One vector is turned by the same rotation once a step. Each row is the vector after some number of steps, and that number follows the row.
The counts run from 0 to 230.
[ 51   8 -11 -26 -11  -2 -50 -25  11  22 -31   1 -25 -15   0   9   2 -18
 -12  25   0  29  15 -58 -10  14  34  11  -1  -9   9  28  -7 -17 -34  -5
  26 -19  32 -38  11   2 -22  18  -3 -24 -36   7  28 -17 -15  18  -7 -22
   6   9  -6  29 -30 -14 -73  -2  29  27  20]	152
[ 38   7 -22 -47  -9 -11 -44 -20  -8   8 -13  34 -27 -23  11   5  -5   5
   3   5   0  20   0 -54   2   3  14  30  17  10   7  -1 -18 -41 -41  -4
  21  -2  38 -29  16  41 -26  22  21 -10 -41  -5  33 -20 -11   6 -17 -45
  10 -14   2  24 -50 -19 -69  16 -14  10  18]	148
[ 33  -4 -41 -49   7  -9 -53 -33  -9 -34   8 -11 -18 -47  -6  25   2  -9
  23  32   0  22 -20  -2 -25  40  28  12  -1  45   3   9  29 -30 -26   4
  17  -5  31 -22   9  -8 -14  18  10 -13   6  28  41   9 -10   9 -26   5
 -22  18  12  36 -56  -2 -52  28  -1  15  -1]	14
[ 11   5 -29 -21   4 -24 -54   9  -9  -9 -61  -8   7 -45  11 -11  20   4
   1  35  11  28  10 -60  18  30  27  14  -2  15  18   3  34 -42 -19  20
  59  19  26 -27  -3   1  -2  45  21  -5 -18  -9   8  -1 -19  21 -20  15
   0 -10  -7  15 -41  -6 -47  21  14   0  -2]	191
[ -8   7 -26 -41  18  17 -24 -22  12 -28 -32  -3 -27 -36  14   6  17   6
 -25  32 -18 -16  28 -67 -20  24  20  29  26   7  11  13   8  20   7  -2
  12 -19  10 -14  12 -14 -17  41  -3  50 -42  10  12  22 -17  20   0  24
  -5 -25  10   5 -39 -13 -75 -18  -1  21 -16]	178
[ 52   9 -25 -42 -11   6 -20 -12  -2 -32 -36 -16 -35 -13  32  31  30   8
   1  32 -30  26  -7 -14 -39  12  43   2   2  23 -10  22  -2 -31 -18  -1
   7 -21  38 -25  14 -17 -30  56   6 -18 -10  -5  13  29  -9   9 -21  22
  14  26  17  28 -42 -11 -52   9  25  -7  24]	62
[ 36  10 -36 -65  13 -21 -52 -28 -15 -13  40 -10 -23 -48 -10   4 -20 -10
  24  33   4  10  16 -20   5  47  39  17  20  29  21  12  25 -22 -24  12
   5  -2   9 -22  29  -4 -30  12  10  -8  -4   0  36  -9  -5  15 -32 -10
 -29  18  10  42 -51  11 -35  25 -26   8  14]	15
[  1  19 -50 -76   0 -26  -8 -22  -7   6  18   3 -31 -44  28   2 -20   3
   0  21 -30  -3  14 -30  30  31  46  35  23  11  15   8   1  -7   5  -9
  -7  18  20 -40  48 -16 -34  33   7   2 -11 -33  24  -2  -8  -1  -9   9
 -31  13   8  19 -41   4 -40   6 -20  -7  19]	24
[ 29  24   0 -42 -13 -50 -32  -9  17 -28  -1   3 -31 -22 -18 -12 -31   1
  -4  41 -19   0  21 -48   7 -11  50  31   0   6  -2  24   0 -28 -18 -16
 -17   9 -19  12  36  17 -29  53  15   4 -23 -19  -6  -8 -20   2 -12 -10
   4  -9 -15  33 -17 -18 -70  37  37  -7 -18]	76
[ 14  20 -25 -46  -6 -14 -32 -38   2 -36  10  20 -23 -18  -1  22 -14  25
 -35  35  -3   7  -3 -47 -32   8  48  29  38  54  -7   4   0 -27 -13   1
   3   7  19   9  15   8  -8  32  25  28  -5   1  17  23   5   8 -12 -22
   9 -13  -4  27 -21 -18 -63  20 -46  -1 -12]	180
[ 14  -5 -34 -26  -2  -6 -26 -34  -2   4 -20  25 -24 -43  30 -13  39  20
 -19  16 -23  19 -11  -4  -9  -1  40  55  28  16  -1   6 -11 -51   5  21
   5  -4  38 -17  11  17  14  37  17  12 -24  39  13  28  -1  -5 -30  17
 -17 -11   1  24 -59 -11 -34  45 -24  -1 -16]	131
[ 41  -6 -19 -53   7 -11 -66 -18   8  -2  -4  -3 -17 -53  -9 -13 -15   3
  20  24  -5   2  18 -53   4  38  31  27   8  31  27   1  30 -20 -26   7
  15  -8  17 -17  18  28  -2  17   4  22 -22   7  14  -5 -14  33 -36 -44
 -38 -30   6  34 -33  11 -42  23 -33   1 -17]	7
[ -2  13 -40 -31 -21  -7 -34 -37  -5  13 -34   0 -32 -46  36   2  19  -2
  -6  27 -24  -1 -18  -6  20  13  28  68   4   2  -5   9 -18 -10 -11  33
  32   5  17 -42   9 -32   6  44 -12  14 -25  15  11  10 -21  -4  -4  18
 -20   0  21  25 -38  -4 -59  40 -28  15 -10]	122
[ -5  24 -30 -34  -4 -35 -42 -15   1  15 -38   6 -10 -34  15 -24 -20 -13
  -5  24 -16   7 -11 -44  48   6  18  43   1  -8   6  15   6 -24 -11   2
  41  22   0 -51  23 -16 -10  46  -3  -5 -31 -30  21 -16  -3  -2   9   4
  -6 -17  12  22 -24  -2 -79  21  20  35   4]	117
[ 25   6 -30 -47   9 -39 -16  -3  11  -8 -20   5 -29 -46   0 -46  15  37
 -15  31 -34  -6   7 -20   0  -3  60  37  16  -1   7   6   1 -35  15  -7
 -12   1   3 -30  35  11 -25  43  33  17 -27 -33 -14  19  14   1 -46  17
 -14 -11   8  23 -38   7 -22  29   5   6  -8]	133
[  7   5 -38 -57  13 -14 -42 -26  10   7  -5  39 -34 -29  17  -4 -23   0
   2   0 -33 -22   7 -36  21   4  26  58  30 -13   7  15 -12 -25  -1   5
   2 -16  21 -38  39  -7  12  46  -2  32 -36  -7  19  -2  19  10  -8 -38
 -28 -21  -4  29 -45   2 -67  20 -11  20  -5]	213
[ 56  11 -21 -36  -9 -21 -24  -3  -5 -14 -46   7 -17 -24   7   4  21  -9
  -5  24  -9  22  21 -53 -16  16  45  17 -17  -1   9  30  23 -21 -33 -25
  29  11  36 -32  -5   0 -28  32 -14 -19 -14 -17  12 -21 -39  31 -21  -8
  15   3  -9  14 -36 -14 -58   5  22  17  23]	151
[ 25  19  -6 -50  -4 -27 -20  -4  20 -12   8  -6 -39 -45  14 -24  -3  -8
 -21  40   4  19  37 -45 -12  16  70   4  11   6  14  38  26 -15  -8  -5
 -53 -12   3  -6  34  -6  -5  51  -1  14 -10  10  -4  11   7  -1 -19  23
 -11  11 -13  36 -33 -22 -61  26  38  -2   7]	168
[ 11   6 -38 -47  14  -3 -36 -34  35 -23 -35  -2 -28 -21  23   0 -16  -4
   4  21 -46  -9 -31  -1 -13  13  27  26   8  -6  -9  20   0   2  -2  -8
  11 -14  10 -34  30 -33 -18  40   3  22 -18 -12  27  18  23   0   1  12
 -14  20  30  35 -40   1 -85  23  29  28  -4]	210
[ 18  10 -35 -45  -6 -42 -26 -25  -9 -19 -19  -4 -20 -52  -1 -18  28  17
 -17  35 -31 -15 -12 -22  -4  -6  27  54  -2  21 -10  -1  16 -21   0  -2
 -11  19   6 -27   9   7 -31  47  11  13 -53 -24  -8  -8 -31  11 -37   8
 -22 -33  14  16 -16 -14 -24  41 -33   2 -28]	41
[-28  18 -22 -47  20 -25 -23   6   6 -19 -24  21  -5 -52  34 -27   0  31
 -29  35 -23  -6  14 -55  -6   1  12  46   6  -3  -7  13   3 -25  -3  -8
   9   1   1  -4   9   7 -14  51  22  37 -30  -4  11  15   5  -7  -8  23
   8 -24   1  22 -56 -25 -74   8  15  11 -27]	174
[ 43  12 -22 -62   5   8 -35 -11  11   6  -9  -3 -57 -24  36  13   9   6
  10  15 -20  10  40 -43   8  14  30  21  19   1  25  14 -22 -20  -8  10
  -5 -35  30 -34  42   7 -28  49  11  -2 -47 -20   1  10 -13  18 -11 -23
 -18   0   1  27 -39  20 -40 -25   5 -23  19]	64
[  4  -5 -24 -46  19 -26 -53   9  19   8 -28   8  -1 -41  11  -9 -21  29
  -7  25  -3  39   6 -60  -1  24  29  -1  24  -1   3 -11  23 -49  -1  14
  21   2  19 -23  40  32  16  45  53   5 -21  -8  27  11  26  -7 -19 -12
  -3  -2   7  22 -45 -12 -45   2  11  -5   2]	100
[ 17   1 -23 -37   5  -7 -30 -38   7   3   3  15 -28 -47  42 -18  -8 -20
  10  -3  -9   6   5 -34  22  39  18  25  20  20  39  15   9 -25 -22  -8
   4  -8  50 -36  14   0  -9  54 -21  14  -7  16  13   4   4   6  -7   8
 -40  32  -2  55 -46   0 -57  37 -15  -6   1]	204
[ 28   0 -29 -36  19 -30  -6   4  -8 -32 -39   3 -11 -34  -4 -23  21  14
 -12  15 -34  -7  -2 -51 -29  11  31  18  -1  -2  -2   4  25 -31  -9 -46
   8   0  21 -32  -1  18 -65  48   7  16 -39 -38  -3  -7 -13  28 -29  15
   7  -9  -3  20 -36  -7 -43  22  25  28   2]	142
[ 27  -4 -41 -43   6 -27 -40 -25  -8  -3   3  22 -25 -30 -24  -9   1   1
  -5  15 -23 -11  25 -36  15   4  56  66  18   3   4  16   5 -20   4  15
   2   5  25 -25  41   6 -10  22  -5  22 -46  -9  15 -13 -25  23 -29 -31
 -26 -38  -4   1 -29   9 -32  16 -31  23  -7]	221
[ 28  17 -28 -45 -20 -39 -31 -27  -6   6   4   4 -28 -28  -2 -26  -6  19
 -13  36 -18   4   5 -11  31  -5  73  55  13  21  15  28  -3 -46   9  16
  -6  23   2 -35  22 -18  17  41   3   7 -14 -19   6  11   6   4 -37   8
 -21  -8   3  30 -13   3 -38  55 -17   5  11]	124
[ 48  14 -29 -23  -6   5 -16 -25 -12 -22 -15 -15 -15 -36   6   1  47  20
  -8  44   3  22   6 -27 -32  22  47   3   3  30  15  18  13 -18 -19 -16
   2 -14  30 -42 -11 -25 -52  30   0  -6 -12  -5  10  25 -10  19 -34  28
   0  16  13  24 -48  13 -46  25   7  31  35]	54
[ 24   3 -30 -26  -4 -41 -32 -10  -6  -5 -17   1 -13 -41 -49 -13  14   5
  -6  43  -8  14  28 -41   1  12  85  24   9  -9   2  28  13 -32   9   4
  -2  12  12 -29  46  -7 -21  25  13  -1 -42 -11  12 -15 -21  16 -30  -8
 -12 -18  -6   8 -23  -3 -28  23  28  47   1]	225
[ 31   0 -35 -41  -2 -40 -25 -10  -9 -27 -26  21  -8 -24 -18 -12  -5   5
  -3   7 -27 -13   7 -25 -10  -2  76  53   2  16   0  35  21 -46   1 -13
 -14  19  28 -24  21 -13  13  55 -27  13  -3 -21   4  -8   6  32 -24 -19
  -6  -9 -27  15 -32 -13 -52  31  20  19   4]	216
[ -4  -7 -23 -63  -3  -3 -15  -2 -15 -11 -22   0  -7 -60  29 -25  26  35
  -4  37   1 -10  32 -52  -5  33  40  59  10  18  22   8  18 -13 -21   1
  24  19  12  -4  -3 -10  -2  28  20  31  -1  14   1   6 -20  18 -37  15
 -17 -21   4   8 -59  -5 -44   7 -32  -5  -7]	90
[ 16  -8 -30 -35  26 -12 -76   5  16   1 -25 -18  -8 -53 -15 -15 -12  -3
  12  41  -5   9  16 -42  10  37  29   5   5  -8  14  11  27 -16  -2  11
  35 -19   4 -36  24   0 -15  15  16  -6 -34  -3  27  -7  -7  18 -18  -6
 -21  -7  20  16 -47  11 -56   4  43  30  -6]	12
[ 22   4 -32 -70 -18  10 -12 -17   9  -9  -5 -26 -37 -43   3  -5   4  33
  -2  60 -11 -12  17 -35  -3  34  44  55  19  24  11   9  -5   1 -18   3
   7   9 -14   2  12 -23 -20  11  42  32  -8  -4   6  23 -21  -1 -35  14
 -22 -17  22  19 -38  13 -49   4 -44   3   0]	89
[-11  10 -18 -32  -2 -22  -8 -12   3 -38 -28  14  -8 -36  22  -3   6  12
 -32  32 -12   7  -1 -44 -32   8  40  19  15  15 -13  10   8 -32 -17 -13
  -9   2   8   1   2   0   9  48  15  32  -1  12  16  29  19  -8 -12  28
  25  -3   1  20 -49 -43 -89  18  27  18 -15]	175
[ 32   8 -27 -35  -8 -35 -38 -34  22  -7 -31 -11 -18 -23 -10  -8  -7   4
 -30  41 -32  13 -30 -20  -6 -10  66  26  11   7 -22  20   5 -18  11 -14
 -21  12  -2 -25  49  -1  -7  52  13   6 -42 -26  12   9   7  -3 -23   1
 -12  -9  23  30   9 -25 -42  29  28  22 -18]	36
[ 45   4 -11 -40   9 -30 -62   5  -6 -15 -10  -9  -2 -56 -29 -18 -17  -4
  15  37   6  21  23 -53   9  31  48   2   4   5  19  19  48 -39 -24  -5
  17   1   0 -29  23   6 -15  23   2 -11  -3 -16  28   0  -1  24 -33 -12
 -18   3   3  33 -29  -4 -42  19  22  20   5]	11
[ 46   2 -40 -51   0  -4 -10 -18  -8 -38  -8 -11 -30 -26  -2  20  25   2
  -3  24 -25 -10   5 -41 -22  21  21  18  12  25  -5   1   9  -2 -25 -34
   9   1  30 -35  -1   7 -72  33   1   5 -38 -18  13 -11 -44  27 -19  -9
  -1   0  17  24 -44   0 -47   7 -26   4   8]	146
[ 26   9 -29 -46   1  12 -32  -5  13  -7 -54  -8 -37 -11  40   7  18  22
  -2  30 -29  27   2 -28 -11   3  20  -2   7  -8  -2   9 -16 -24  -6   0
  29 -31  16 -40  25 -12 -25  45  29 -17 -28 -13  11  28   2  -4  -2   9
  19  12  19  20 -56   2 -62 -11  41  11  27]	61
[ 24  10 -31 -27  -5   4 -60 -35   2  -5 -13   9 -12 -18   3  25   4  16
  -8  38  13  31  -5 -47  -7  33  34  19  26  46   6  -9   6 -46 -14  31
  40   4  19  -3  19  16   2  22  31   7 -25  19  28   5 -11   6 -22 -20
   1 -19   7  25 -24   4 -54  20 -42   3 -10]	188
[ 38   5 -18 -69 -25 -10 -27 -28 -17 -10  19 -16 -47 -51  34   8  26  -7
   1  43 -15  15  16  -6 -23   9  31  33  -3  27   8  18   7 -14 -25  11
 -24   5  13   0  14 -10 -10  47   0 -13  -5  28   2  12 -35  -9 -36  31
 -11  15   8  33 -39 -13 -58  35  -3 -33   2]	163
